In the rows, zero is written as 128.
Each row of Y is roughly a mix of the hidden directions of one of a few groups; some rows fit no group.
Y (110 x 11):
[[169 126 149 125 130 151  92 155 136 103 161]
 [126 167 126 111  98 114 160 116 136 177 129]
 [114 102 170 144 156 106  97 103 108 112 119]
 [141 135 110 142 130 133  84 159 169 138  95]
 [111  91 117 181 140 106 136 159 142 135 135]
 [159 115 112 125  75 133 134 173 134 119 118]
 [104 116 150 145 122 123  96  94  85 114 153]
 [156 134 143 157 147 173 136 139 123 173 133]
 [106 141 141 118  84 104 104 126 145  94  95]
 [131 130 157 146 145 147 114 139  72 139 161]
 [137 160 108  78 130 154 129 106 134  97 147]
 [142 149 151 122 117 158 185 121 124 155 113]
 [128 143 143 150 159 103  74 118 136 143 155]
 [150 127  79 120 118 131 156 161 161 116 112]
 [123  79 119 140 164 123 136 140 135  82 137]
 [117 123 109  88 109 137 113 121 124  81 165]
 [128 153 109  86 142 138 171 114 145 148 101]
 [111 154 155 131 149 117 137 110 100 109  76]
 [110 142  96 134  92 139 151 132 139 175 153]
 [163 128 110  76  99 137 144 122 141 155 140]
 [150 169  99 136 135 134  95 167 127 149 110]
 [145 113 121  90  95 127 135 158 132  97 167]
 [127  92 151 151 139  86 125 129 117 159  92]
 [106 110  86 160 113 148 116 142 123 123  85]
 [148 123 120 140 161 149 149 138 155 183 118]
 [162  93 116 143 113 144  89 166 129 141 116]
 [ 76 120 100 116 152 138 131 137 141 125  85]
 [ 91 125 103  81 143 131 158 124 114 101 113]
 [129 141 105 108  95 153 155 166 143  92 127]
 [111  89 105 109 139 142 102 118 142  79 139]
 [135 136 125 162  94 110 150  84 160 142 141]
 [125 117  79 115 141 126 144  73 125 111 128]
 [125 135 147  86 122 133 158  95  95 152 104]
 [104 132 132 119 122 144 191 131 105 112  99]
 [130 129 120 144 114 162  66 128 129  97 131]
 [128 130 109 108 121 103  94 117 186 138 112]
 [ 87 139 137 109 119 104 106 129 157 141  82]
 [122 147 117 164  87 152 146 139 110 123  87]
 [147 117 114  93 171 126 167 147 134 156 123]
 [124 139 167 106 165 102 110  91 102 130 126]
 [163 119 122 138 122 135  74 158 155 112 118]
 [ 86 128 130 182 114 129 127 133 109 154 104]
 [ 92 108 112 113 149 133 112 124 128 176  93]
 [138 137 135  87 136 113 157 101 101 137 172]
 [100 127 101 121 125 168 125 139 129  84  92]
 [120 128  99  81 166 138 159 114 135 151 134]
 [146  94 141 130 117 113  64 142 134 142 127]
 [141 134 143  82 136  78 114 121 137 155 147]
 [ 90 126 103 148 144 108 146 128 120 178 150]
 [117 145 119 147 134 132 193 100 104 126 125]
 [115 112 172 108 100 126 114 117  81 131 150]
 [117 153 155 146 141 108 136 115 101 120 184]
 [143 164 155 105 128 108 134 102 148  85 108]
 [108 134 120 126 147 124 164  85 104 103 163]
 [141  99 157 136 130 108 168 139 158  97 155]
 [123 129 129 133 147  96 186 135 152  99 114]
 [107 153 156  95 147 122 133 116 116 117 181]
 [ 96  94 130 153 151 136 114 128 101 152 168]
 [177 153 103 126 145 114 136 154 130 160 152]
 [ 73 121 101 139 122 138 147 118 125  94 100]
 [130 148  79 140 117 145 159 144 150  90 123]
 [128 110 134 144 184 125 125 134 165 151  98]
 [174 127 138 149 145 142 119 126 126 168 170]
 [126 122 123  87 131 120  81 125 141 105 170]
 [140  93 149 147 100 125  77 159 124 128 124]
 [101 151 106 117 147 157 120 109 149 132  77]
 [163 130 136 141 126 123 136 100 109 143 188]
 [103 139 153 172  96 121 108 121 118 162 109]
 [116 117 123  95 160 111 177 132  94 131 141]
 [139 134 160 156  98 126  98 127 150  88 104]
 [122  96 117 130 120 121 154 134 106 167  78]
 [105 121 143 179 128  86 151 139 146 136 112]
 [141 135 113 130  77 167 130 150 143 148 158]
 [ 90 136 140 150 155 156 172 123 121 111 106]
 [153 102 130 159  80 110 122 130  91 127 143]
 [133 141 115  96 105 150  91 134 155  94 100]
 [ 94 103 157 143 168 124 144 111 100 103 137]
 [134  72 109 141 117 125  85 120 126 100 130]
 [138 159  96  79 110 140 161 136 147 122 126]
 [130 123  71 135 111 135 137 158 138 170 121]
 [112 132 122 147 172 135 176 102 133 137 102]
 [125 187 134 121 137 117 108 109 126 106  89]
 [140 146 156 126 112 113  73 143 126 166 127]
 [131 131 140  89  69 140 123 151 107 117 137]
 [146 173 152 132 142 149 106 144 127  81 129]
 [142 155 143  89 119 122 130  93 155  92 149]
 [107 145 146 117 153 141 102 111  96 167 160]
 [151 129 168 115 102 125 128 112 160  99 165]
 [141 145 132  95 148 180 135 148 133 152 101]
 [157 131 156 162 107  97 115 139 105 164 143]
 [140 133 158 140 136 100  91 130 139 180 142]
 [111 182 125 135 144 157  96 125 111 103 142]
 [137 136 138  88 110 134 113 142  97  74 131]
 [154 143 167 140 128 168 124 160 117 155 106]
 [174 126 109 137 106  95 133 171 116 125 110]
 [154 114 113 124 132 108 124 156 119 188 105]
 [ 80 127 114 139 104 102 130  91 120  94 137]
 [ 92 128 134 111 173 134 120  76 122 127 126]
 [ 89 103 150 165 163 115 113 117 104 117 137]
 [136 128 124 106 122  96  64 123 143 114 148]
 [105 128 122  77 144 133 134  78 114 117 144]
 [163 134 144 125 121 172 150 165 127 122  95]
 [136 137  86 115 118 151 134 157 169 113  95]
 [138 167 112 152 165 120 156 138 162 150 117]
 [112 138 112 125 153 112  76 102 130 141 166]
 [165 142 128 133 112 160  79 132 162 132 123]
 [130 110 146 118 162  89 100 167 104 141 138]
 [148 124 150 181 103 123 142 120 100 117 159]
 [145 139 154 160 136 152 136 134 138 187 119]
 [129 136 147 120 135 103 195 131 147 126 150]]

Here is one row from each group, named. Which group is each of the other rows in?
[106 132 121 163  92 133 134 139 125 184 139]	W
[169 112 137 125 141 104  93 172 148 137 121]	P
[126 169 171 147 146 112 113 140 126 168 138]	A

[108 155 162 152 120 150 115 112 129 178 117]	P
[134 130 111 153  91 128  78 135 138 159 103]	W
[119 130 132 164 181 125 112 122 155 148  99]	A
[109 110 118 130 178 134  96 102 154 132 100]	A
[110  97 115 150 145 123 111 170 106  89 113]	P
[114 122 142 150 157 134  73 147 104 150 143]	P
[124  90 138 135 141 159 101 127  94  93 101]	W
[118 130 158 163 103 109 141 128 131 122  72]	W
[124 119 137  75 152 115  91 103 137 137 153]	A
[122 120 122 142 116 141  67 158 150 104 119]	A
[142  98 152 135  97 114  86 152 112 118 158]	A
